(in the rows, 128 means zero)
which system made each run
Fonol, path 1 (9 x 18)
[[104  73 125  67 130 139 128 123 155 113  92  81 142 111 158 170 116 104]
 [117 151 186 115 132 124 124 123 124  69 160  88  91 132 149 133 163 178]
 [132 153 132 111 140 165 116 114  94 177 198 121 138 157  95  75 131 148]
 [159 110  74 114 113 193 134 129 156 174 109 110  93 104 136 127  94 105]
 [138  84 113  85  94 108  85 125 134  82 130 130 107 130 180 183 125 139]
 [ 79 132 181  69 145 122 131  99 128 111 152  83 156 161 103 132 144 154]
 [152 153 151 137 140 185 148 132 125 143 169  86  86  93 112  69 152 133]
 [159 121  68 125 116 164  87 137 102 169 158 147 107 148 180 128  95 141]
 [117  93 108  62  93 132 120  98 167 126 104 117 125 146 105 189  97 132]]
Nubo, path 2 (9 x 18)
[[106 152 150 131 128 102 118 109  74  96 180 143 128 175 108  95 183 143]
 [134 158 123 146 150 166 162 126 123 216 113 124 116 130  92  88 116 102]
 [185 111  95 152 102 120 108 155 177 119 100 153 109  79 162 154  97 130]
 [ 81  94 121 103 122  87 101 120 116  77 132 145 194 164 136 160 120 135]
 [ 81 157 184 137 151 134 183 113 108 118 112  92 105 135  88 112 168 118]
 [195 166 117 169 143 128 115 148 116 174 153 141  90 109 157  91 153 134]
 [128 116  74 126 105 139 104 126 165 151 118 171 170 153 119 142  53 144]
 [ 92  81 145 124 112 115 155 130 131  61  90 120 139  91 101 165 138  90]
 [120 159 152 134 174  90 126 127  83 124 136 102 116 155 183 120 196 134]]
Zet, path 3 (9 x 18)
[[ 97 114 147  94  93 126  91 127 132 104 133 149 115 186 192  79 116 126]
 [109 129 178 112 138 142 152 133  92 174 138 126 130 108  65 178  87 141]
 [175 144  70 170 162 123 134 126 154 101 134  92 139  88 137 132 182 138]
 [108 121 119 101  84 136  98 115 138 118 133 161 110 195 167  63 121 116]
 [112 105 180  96 127 141 150 140  99 174 118 125 123  92  81 178  85 113]
 [165 149  91 161 175 113 125 131 155  97 133  85 149  93 156 154 169 162]
 [106 139 123 114  86 137 105 105 136 107 153 159 117 200 132  54 134 131]
 [119  96 165 107 126 156 155 145  87 183 116 127 113  84  88 151  98  85]
 [169 143  87 151 165 112 119 135 162 113 114  92 134 100 179 178 145 163]]
lok, path 4 (9 x 18)
[[112  97 134 120 153 136 145 143 171  88  91  77 162  76 150 167 112 128]
 [ 90 148 161 135 115 123 112 121 103  58 169 132 115 173 151 111 144 174]
 [141 150 125 121 138 147 135 112  79 206 167 137 125 149  69 101 142 119]
 [182 119  83 143 133 151 137 141 183 152  88 107 104  76 152 127 125 103]
 [106  86 134  93  95 101  85 136 145  74 120 150 148 147 180 151  99 138]
 [ 71 137 176 104 148 137 156 107  84 127 151 101 146 147  67 153 131 146]
 [174 173 117 170 154 147 144 129 125 138 152  98  86 102 136  84 183 136]
 [159 109  79 114  94 130  81 133 158 163 127 172 137 156 168  94  90 118]
 [ 97  79 145  85 107 138 145 124 133 123  96 120 133 104  88 195  84 111]]
Dev, path 5 (9 x 18)
[[165 145  94 125 174 112 118 123 119 179 142 108 158 117 123 198 125 167]
 [124 134 108 112  98 133 120  99 206  75 131 121 144 156 110  68 143 138]
 [ 96  82 164 120 111 151 131 156  57 127 133 143 107 110 153 109 117  76]
 [144 170 121 138 171 128 143 121 122 172 114  97 107 129 130 205 121 175]
 [169 133 110 114  97 102  96 109 188  93 165 142 151 136 100  77 161 144]
 [ 77  80 136 112 123 177 137 149  93 141 116 129 142 124 150  90  91  74]
 [135 157 144 144 138 125 149 127 115 125 103 107  65 118 135 214 125 167]
 [170 139 102 110 131  84  87 107 140 128 184 138 172 148 107 101 176 148]
 [ 84 108 142 115 121 186 151 135 153 140 104 116 138 131 130  57  90  88]]
gupuv, path 6 (9 x 18)
[[170 165 161 150 124 108 138 135 180 163 130 156 140  99  64  99 115 143]
 [119  93  74 178 130 144 128 156 142  90 111 148 184  90 144 116  99 104]
 [ 73 127 121 136 110 104 141 111  95  94  83 156 103 184 137 180 128 123]
 [152 149 172 120 147  63 140 116 116 161 131 132 136 118  73 132 186 114]
 [142 156 119 178 161 126 133 153 182 142 108 132 175 111 153  65 115 131]
 [104 117 113 172  79 141 126 144 118  86 114 192 116 136 123 141  71 131]
 [111 106 106 119 145  91 147 109  78 135 110 129 152 130  82 198 159  98]
 [141 169 145 140 157  78 145 116 182 129  84 110 128 143 144  92 185 120]
 [132 136 172 167 108 114 110 167 130 126 144 193 150 118 132  69  89 132]]
lok, path 7 (9 x 18)
[[ 82 162 126 135 133 189 149 113 105 171 131 127 111 183 117  98  86 144]
 [204 121 117 129 105 120 122 135 122 150 137 136  67  74 110 163 152 117]
 [117  95  82  99 151 112 104 125 165 116 113 107 204 141 173 125 129 116]
 [ 76 140 198 107  96 153 151 117 141  95 119 121  85 152 104 124 101 149]
 [164 132 138 144 163 123 116 148  55 155 191 120 128  89 124 130 163 133]
 [142 152  44 138 133 160 127 103 186 149 107 116 139 162 137 111 114 142]
 [134  78 168  80  64 115 114 132 141 103 116 152  85 111 122 128 124  91]
 [ 93 120 149 119 194 129 131 144  80 145 138  86 181 115 156 167 124 141]
 [142 188 119 154 115 148 138 101 169  97 148 116  89 155 103 111 143 189]]
non, path 8 (9 x 18)
[[106 101 160 107 153 149 132 140  48 156 179 112 154 105 100 126 134 109]
 [158 181  86 166 154 161 156 116 155 158 105  94  80 126 134 145 135 156]
 [162 102 114  89  67 101  77 117 159 101 148 168 113 151 145  98 138 121]
 [ 79  86 155  83 151 150 141 136 119 154 113  99 181 112 120 151  83 109]
 [138 165 143 172 144 138 155 129 127  76 134  91  80  95 126 162 159 170]
 [153 136  98 107 120 123  85 112 104 154 188 147 135 176 142  71 159 132]
 [117 112 136  96 113 168 154 126 171 182  78 118 115 117 100 128  74  98]
 [154 100 127 139 120 106 112 149 129  59 130 118 113  72 166 185 142 142]
 [ 85 149 124 104 154 134 112 102 103 125 172 107 173 197 131 111 139 166]]
non, path 9 (9 x 18)
[[117 108  59 109 150 121 112 113  92 180 124 139 178 170 132 151 122 108]
 [112 147 162 129 118 107 169 113 197  98  60 111 102 127 108 132 142 119]
 [143 111 169 140 137  91  93 167  86 108 174 152 157  97 168 100 145 127]
 [ 96 166 104 156 151 172 151 119 116 173 127 132 151 164  94 137  74 160]
 [163 114  97 146  83 110 141 115 142  91 107 150  77 106  95 128 177  86]
 [109 105 126 103 160  95  99 143 119 153 108 127 179 154 206 121 124 107]
 [ 99 165 196 145 121 125 159 127 154 113 113 134 121 125  73 149  90 172]
 [165 114  87 168 136 125 117 141  83 110 177 142 148  88 113 103 176 106]
 [ 93 150  88 133 137 155 139 114 139 169  78 130 118 195 169 109 100 119]]
Zet, path 10 (9 x 18)
[[149 151 177 108 139 160 151 125 142 177 153  95 110  98  75  76 140 122]
 [178 107  90 142 126 174 100 159 130 129 160 118 115  74 179 117 105 137]
 [105 109  75  78 100 159 105  93 135 121 137 123 129 184 127 167  93 153]
 [125 111 163  66 130 124 149  98 131 125 136  73 113 111  75 142 180 108]
 [161 149 156 122 167 140 110 150 129 152 166  87 122 105 189  82 151 150]
 [144 139 104 125  93 184 106 124 144 150 170 151 113 146 109 113  63 172]
 [131  69  76  89 111 162 137 108 117 115 135 101 132  96  85 167 138  92]
 [126 130 138  76 152 123 120 110 141 125 118  63 101 150 192 133 175 134]
 [150 157 192  94 116 128 101 126 140 158 187 133 118 139 104  96 113 177]]
Fonol, path 11 (9 x 18)
[[103 102 105 107 102 143 159 110 158 117  52 116  89 133 124 166 119  86]
 [149 120 189 109 134  64 105 143 106  97 150 125 120 104 155 146 179 135]
 [100 178 149 139 167 146 134 123 145 155 151 113 180 162 113  83 105 173]
 [153 119  90 164  88 187 148 134 124 125 133 149  81  91  89 106 111 102]
 [134  89  78 108 138  96  99 132  88 142 109 138 139 142 188 181 139 101]
 [108 156 182  95 124  90 142 103 191 110  92 109 126 156 106 148 131 158]
 [137 121 174 145 129 139 125 152 109 103 187 128 147  79 104  59 147 122]
 [108 148  72 169 160 180 139 135  89 170 120 124 127 155 166 132  93 137]
 [166 121  97 110  75 103 123 103 151 127 104 159  78 134  89 183 134 122]]
Nubo, path 12 (9 x 18)
[[127 181 198 119 174 108 132 133 126 182 134 107 131 141 136 141 119 177]
 [167 148 101 167 115 160 125 128 166 103 176 132 140  94  81  93 119 164]
 [102  79  55 137 110 162 126 131  91 119 111 148 136 142 153 120 115  74]
 [114 125 166  91 124  88 141 119 124 147  71 122  86 145 139 196 130 119]
 [163 155 179 118 153  80 111 131 160 122 169 114 165 108 112  99 168 162]
 [ 97 142 104 168 136 197 138 138 126 118 153 126 151 141 134  59  92 140]
 [134 103  95 142  93 154 139 132  80 136 108 155  66 115 119 185 107 103]
 [155 115 110  82 142  59 110 106 152 149 105 117 154 139 130 173 172 116]
 [ 97 149 193 121 132 123 133 131 187  97 123 115 152 142 137  56 125 142]]
gupuv, path 13 (9 x 18)
[[111  95 158  90 106  93 115 114 115  99 168 147 179 131  63 114 149 114]
 [ 95 157 136 170 187 160 178 138 113 145  99  82 132 117 146 101 146 112]
 [181 158 111 165  93 107  98 139 132 129 134 183  73 137 154 136 119 157]
 [115  85 106  84 120 121 116 116 136 159 131 146 202 134  75 141  97 103]
 [ 95 131 152 148 145 137 175 130 156  74  74  80 105 101 143 133 153 112]
 [150 148 148 152 127  79  88 143  75 119 171 172 119 150 166 118 155 153]
 [115 150 112 122 140 155 146 107 146 195 126 133 166 154  61 118  85 135]
 [155 101 104 157 106 141 150 143 164  80  89 121  93  63 132 130 143  90]
 [101 109 135 112 137  77  88 136  87 116 128 155 162 172 192 153 127 131]]
Dev, path 14 (9 x 18)
[[148 103 144  83 105 158 106 142 197 150 127 120 136 103 143 113  63 139]
 [ 98  89 118 111 104 163 113 130 102  60 159 117 128 116 135 178  98 157]
 [112 149 109 105 148 147 138  89  76 129 163  84  96 172 118 132 190 138]
 [177 144 161  91 124 136 119 125 159 185 140 109  82 119 138  72 153 117]
 [152  91 130  98 108 157  91 157 153 145 144 134 143  91 158 146  53 147]
 [ 91 111  93 105 112 166 127 100 117  69 151 102 129 151 108 182 113 166]
 [126 133 137  96 132 135 134 100  88 119 161  88  84 150 123  98 209 111]
 [166 142 163  98 142 146 113 144 140 207 135 109  98 118 169  93 114 130]
 [153 109 121 108  95 159  99 139 171 118 152 135 133  99 119 163  57 175]]

runs to name
path 15 (2 x 18)
[[108 144 143 112 164 112 114 133 123 172 112 117 146 177 203  84 136 119]
 [142 153 180 142  95 137 139 138 161 137 131 159 102 105  72 138  73 168]]
 : Zet
path 16 (2 x 18)
[[121 137 122 134 135 156 148 139 138 187  66 126  91 131 159 168  70 124]
 [163 115 140 119 114  69 103 129 150  70 144 137 140  93 117 186 150 157]]
 : lok
path 17 (2 x 18)
[[150 142 166 112 136 129 165 124 149 164  84  89  62  97 121 138 157 101]
 [175 134 140 134 131  99  71 156 138 122 176 152 150 115 180 109 120 170]]
 : Fonol
path 18 (2 x 18)
[[100 128 116 123 154 137 151 105 150  57 128  61 148 121 119 162 161 155]
 [120 155 163 116 115 133 113 117 107 119 172 130  91 175 149  48 168 134]]
 : lok
path 19 (2 x 18)
[[118 125 142 173 114  83 126 144  74  77 121 174 109 123 135 173 144 130]
 [118 170 113 145 172  82 145 104 116 166 114 132 170 173  94 131 167 128]]
 : Nubo
path 20 (2 x 18)
[[112 114 170 108 112 121 118 134 171  43 125  98 118 112 170 136 132 156]
 [ 87 145 167 122 140 151 128 120  61 120 195 116 135 159 103 106 139 157]]
 : Fonol
path 21 (2 x 18)
[[123 157 136 103 118 100 117 108 206 143  90 137 139 181 139 131  96 163]
 [116 100 186 144 111 126 135 157 118  80 158 147 158  71  87  95 122 113]]
 : Nubo
path 22 (2 x 18)
[[145 149 184 116 131  82 128 119 181  82 139 106 137 110 107  99 182 145]
 [115 122 128 161 145 162 112 167  90 145 158 149 160 121 173  65  96 119]]
 : Dev
path 23 (2 x 18)
[[166  84 108  96 121 130 116 133  81 169 136 127  99  99 140 123 167  66]
 [120 135 118 101 160 130 123 125 181 149  86  89 146 142 184 166  94 157]]
 : lok
path 24 (2 x 18)
[[155 140 186 125 162  83 100 156 138 117 164 112 164  96 165 111 150 162]
 [ 90 159 108 157 133 189 135 118 120 112 167 125 147 163 107  97  93 175]]
 : Nubo
path 25 (2 x 18)
[[151 131 133 120 135  90 114 145 190 161  66 139 131 128 187 144 101 126]
 [102 116 176 135  99 108 119 141 150  55 145 155 162 111  98 139  96 164]]
 : Fonol
path 26 (2 x 18)
[[120 124  98  78 104 144  85 103 123 157 163 143 131 203 146  97 113 140]
 [129 106 162  81 118 163 160 120 148 158 121  90 111  82  63 148 110 110]]
 : Zet
path 27 (2 x 18)
[[120 103 146 134 134  72 103 149  72  90 131 152 139 123 174 184 144 131]
 [ 98 187 133 154 166 105 154 106 140 157 107 132 166 183  93 115 133 151]]
 : Zet
path 28 (2 x 18)
[[109 121 107 156 141 180 126 144  73 143 179 139 162 125 119  69 111 115]
 [140 127  76 137 109 172 152 117 130 151  84 121  54 128 135 172 110 113]]
 : Zet
path 29 (2 x 18)
[[150 129 135 161 167  95 125 164  92 165 115 142 149  88 150 196 106 139]
 [121 162  81 166 128 105 131 104 189  84 107 142 163 167 113 117 136 157]]
 : Zet
path 30 (2 x 18)
[[ 97 112 100 144 168 158 138 146  70 181 123 128 173 124 134 157  84 114]
 [151 158  98 147 113 115 149 101 182  92  85 115  76 134 116 167 155 148]]
 : Zet
path 31 (2 x 18)
[[ 74 102  96  86 123 178 125 101 136  87 130  82 136 170 153 120 122 130]
 [131 132 183  99 113 143 135 124  78 134 153 107  43 126 131 125 164 122]]
 : gupuv
path 32 (2 x 18)
[[115 144  44 194 151 169 143 130 112 134 115 139 151 141 135 132 102 133]
 [115 123 117 121  80  91 131 102 128 101  85 167  79 177 120 133 160  95]]
 : non
path 33 (2 x 18)
[[185 147 154 145 114  69 109 140 161  97 122 146  94  97 148 157 158 154]
 [ 94 132 115 132 146 115 109 123 119 126 161 149 218 171 115  83 119 139]]
 : Nubo
path 34 (2 x 18)
[[ 91 131 138 142 160 174 158 135 144 105 140  86 178  95  93 140  89 160]
 [136 136  72 166 112 142 130 114  95  71 141 127  75 143 151 125 180 126]]
 : gupuv
path 35 (2 x 18)
[[143 108 105 171 150 173 157 154 118 128 138 109 153  51  97 109 127  97]
 [117 146  76 157 118 142 116 123 110 107 109 140  79 180 200 139 129 144]]
 : non
path 36 (2 x 18)
[[154 113 128 113  95 138 132 131 165 118  80 115  49 108 172 133 137  99]
 [118 102 162  82 143  86  83 140 112 131 154 131 183 137 163 163 110 154]]
 : lok
